[[129 128 123 124 129 128 128]
 [129 127 123 129 129 129 129]
 [128 128 132 131 127 128 127]
 [129 126 128 132 129 129 128]
 [125 129 132 116 126 126 128]
 [125 127 121 134 127 128 129]
 [127 128 132 136 128 128 128]
 [129 127 132 133 129 128 128]
 [127 129 124 106 127 127 127]
 [127 127 135 131 128 127 128]]
->
[[129 128 123 124 129 128 128]
 [128 128 132 131 127 128 127]
 [125 129 132 116 126 126 128]
 [127 128 132 136 128 128 128]
 [127 129 124 106 127 127 127]]

[[127 136 125 141 125]
 [134 136 128 136 124]
 [138 146 127 145 124]
 [128 130 127 133 125]
 [145 152 127 148 125]
 [135 150 125 145 135]
 [147 143 129 131 135]
 [136 139 128 143 115]
 [107 128 124 138 126]
 [144 140 129 132 128]
 [127 139 124 140 133]
 [141 154 125 148 134]]
->
[[127 136 125 141 125]
 [138 146 127 145 124]
 [145 152 127 148 125]
 [147 143 129 131 135]
 [107 128 124 138 126]
 [127 139 124 140 133]]

[[121 148 154 124 116 109 120]
 [ 99 103 144 146 127 119 123]]
->
[[121 148 154 124 116 109 120]]

[[145 137 126 141 128 126 111 129 138 112 107]
 [151 144 142 134 143 135 141 125 113 118 133]]
->
[[145 137 126 141 128 126 111 129 138 112 107]]

[[121 126 122 122 129 122 124 125 125 122 122 129 121]
 [131 129 122 123 131 126 128 125 118 122 117 129 127]
 [133 121 145 135 141 148 122 118 123 118 122 123 145]
 [126 128 125 125 126 125 127 127 126 127 126 128 125]
 [144 130 135 132 134 143 130 125 114 124 120 125 142]
 [137 150 107 119 121 110 145 150 128 144 133 144 114]
 [134 123 141 125 139 149 116 118 109 114 120 123 141]]
->
[[121 126 122 122 129 122 124 125 125 122 122 129 121]
 [133 121 145 135 141 148 122 118 123 118 122 123 145]
 [144 130 135 132 134 143 130 125 114 124 120 125 142]
 [134 123 141 125 139 149 116 118 109 114 120 123 141]]

[[130 130 129 127 128]
 [127 128 129 128 128]
 [126 128 125 127 128]
 [126 123 130 133 129]
 [128 129 130 128 128]
 [127 127 128 129 128]
 [128 132 121 129 128]
 [156 131 114 109 116]]
->
[[130 130 129 127 128]
 [126 128 125 127 128]
 [128 129 130 128 128]
 [128 132 121 129 128]]

[[127 133 124 126 127 138 149]
 [129 128 124 129 127 121 138]]
->
[[127 133 124 126 127 138 149]]

[[143 100 101 111]
 [114 136 146 128]]
->
[[143 100 101 111]]

[[115 144 124 114 122]
 [124  98 117 102 131]
 [138 150 135 138 120]
 [103 136 107 118 135]
 [139 113 114 154 116]]
->
[[115 144 124 114 122]
 [138 150 135 138 120]
 [139 113 114 154 116]]
